(in the rows, 128 means zero)
The rows of A fall into several groups, which share some directions, and each row is roughly a mix of its group's hidden directions.
A (87 x 11):
[[148 130 118 172 139  80 118 127 113 152 120]
 [ 92 141 115 131 117 116 148  74 109 140 122]
 [ 80 152 139 147 144 162 116 132 144 130 152]
 [138 152 123 114 150 102 134 133  73 153 120]
 [127 134 157 145 151 137 150 175 134 153 101]
 [130  99 174 137 109 162 145 130 139 116 155]
 [104 115  88 154 146 145 147 100 102 133 147]
 [149 105 127 125 148 122  95 164 166 106 138]
 [ 99  78 130 110 147 111 123 103 125 112 104]
 [118 173 133 107 128  93 102 134 149 136 100]
 [170 140  88 107 128 109 113 114 135  97 120]
 [134 127 154 115 129 110  81 157 154 100 118]
 [118 152  91 116 164 117 142 114 132 136  87]
 [ 89 133 102 141 143  93 114  96 103 117 129]
 [ 94 121 117  92 100 134 143 147 105  94 118]
 [107 179 159 154 121 143 138 124 133 152 140]
 [120 121 132  89 129 169 159 152 132  98 128]
 [ 76 123 138 112 154 138 151 115 112 145 102]
 [136 120 116 143 114 124 131 135 182 165 102]
 [123 114 107  69 145 117 116 126 108 103 119]
 [153 108 104 122 116  97 164  97 105 140 120]
 [122 109 130 132 124 134 170  98 163 148 159]
 [156 106 116 165 143 127 114 122 173 126 105]
 [115 108  86 121 145 123 122  96 173 129 127]
 [125 126  97 153 165 147 139 151 140 144 166]
 [131  88 153 110 100 148 136 107 121  92 140]
 [117 115 178 121  89 120 141  96 121 115 127]
 [167 124 121 117 173 115 155 148 137 153 128]
 [134 111 111 104 139 105  87 100 165 139 125]
 [ 98 176 149 144 143 121 118 139 123 165 133]
 [101 139 135 133  84 136 106 107 161 157 129]
 [110 101 119  94 111 149 143 145 163  96 126]
 [128 108 163  95 121 115 104 106 121  86 127]
 [106 136 140 157  92  97 123 122 135 155 162]
 [102 109  83 128 141 144 121  85 147 123 122]
 [132 106 129 169 114 130 111 116 182 119 134]
 [103 108 142 105 127 155 141 158  91 153 143]
 [120 163 137 144 121 107 116 114  82 162 132]
 [125 146 124 149 117  81 130 132 100 171 127]
 [108 146 141 133 143 156 165 158 116 165 114]
 [124 175 131 164 149 116 130 138 151 155 111]
 [121 122 109 129 152  71 114 122 159 125 146]
 [141 131 129 142 132 125  92  96 171 163 128]
 [111 119 124 136 144 165 134 127 181 137 157]
 [150 102 128 168  95 150 148 120 153 117 146]
 [115 163 146 114 128 138 101  95  89 143 143]
 [124 120 117  88 119 152 148 147 170 141 103]
 [119 149 144 120 138 140 100  97  80 110 146]
 [114 147 115  81 122 107 136 138 102 164 113]
 [151 148 156 106 110 163 129 155 156 142 108]
 [ 97 129 119 148  73 128 132 140 143 133  98]
 [116 127 150 119 107  76 144  88 137 130 132]
 [148 109 131 120 100  98 162  94 100 132 119]
 [111 157 151 126 112 183 116 107 113 123 123]
 [138 122 117 116 106 158 124 114  86 117  84]
 [167 114 117 108 111  82 144 116 113 133 105]
 [162 113 108 117 142 144 164 154 133 118  91]
 [126  93 169 141 116 159 155 157 125 133 130]
 [124 119 135 129 102 160 137 158 103 153 169]
 [107 177 142 128 115 108 149 114 100 154 119]
 [133 174 153 162 109 121 110 114 148 130 151]
 [123 156 121 138 119  98 113 120  95 172 104]
 [125 143 122 134 127 103 156 156  73 134 114]
 [112 119  97 155 169 131 103 150 123 114 155]
 [131 124 159 149  85 153 131 122 130 125 170]
 [121 129 143 146 156 135 165 135 149 135  79]
 [104  80 117 103 135 149 151 142  99 141 125]
 [155 129 109 129 122  99 105  93 152  90 121]
 [122  78 156 137 112 136 131 108 125  95 151]
 [116 150 109 137 145 109  94 144  82 114 110]
 [ 94 160 100 148 153 113 112 128  91 130 128]
 [129 128 161 116 159  92 103 136 137 110  93]
 [136 106 129 129 150 126 157 116 151 104  76]
 [136 121 148  94 127 112 110  95 128  81 114]
 [116 149 129 140 113  83 116 119  97 165 143]
 [124 111 101 129 126 120 119 137 102  86  82]
 [139 127 115 164 125 157 165 159 139 158 128]
 [156 100  71 107 120 136 137 133 117 120 136]
 [114 129 135 151 109 159 152 149 103  86 112]
 [ 88 124 149  93 151 122 130  99 113 116 101]
 [131 134 111  74 143 109 147 147 112 155 114]
 [152  72 127 129 107 152 150 145 128 111 134]
 [103 104 114 119 123 141  94  93 135  95 103]
 [129 139 131 114 135 117  82  86 142 159 143]
 [ 85 124 112  94 152 137 141 127  95 152 118]
 [117 159 169 127 123  77 126 139 136 135 142]
 [133 124 108 114 138  72 125 110 167 135 128]]

One row of each group comes first, with its name. Which group is each row after those in?
[148 114 129 112 153 128 105 103 178 144 149]  (95)
[125 121 123 103 128 129  95 119 185 114 105]  (57)
[ 80 132 176 136 145 128 137 110 132 135 108]  (94)

[106 117 142 163  97 152 127 127 133  82 140]  (95)
[ 98 125 130  86  98 160 151 145 145 115 129]  (95)
[126 133  87 117 141 166  98 129 132 122  91]  (57)
[146 148 107 108 116 109 164 105 132 166 106]  (57)
[118 123 121 101 140 128  98 107  87  85 128]  (95)
[113 125 133 115 114 120 177 167 109 115 153]  (95)
[106 126 126 130 107 112 147  78  88 126 116]  (57)
[138 171 126  98 118 125 112 138 137 144  81]  (57)
[131 141 145 179 128 107 136 131  87 127 151]  (95)
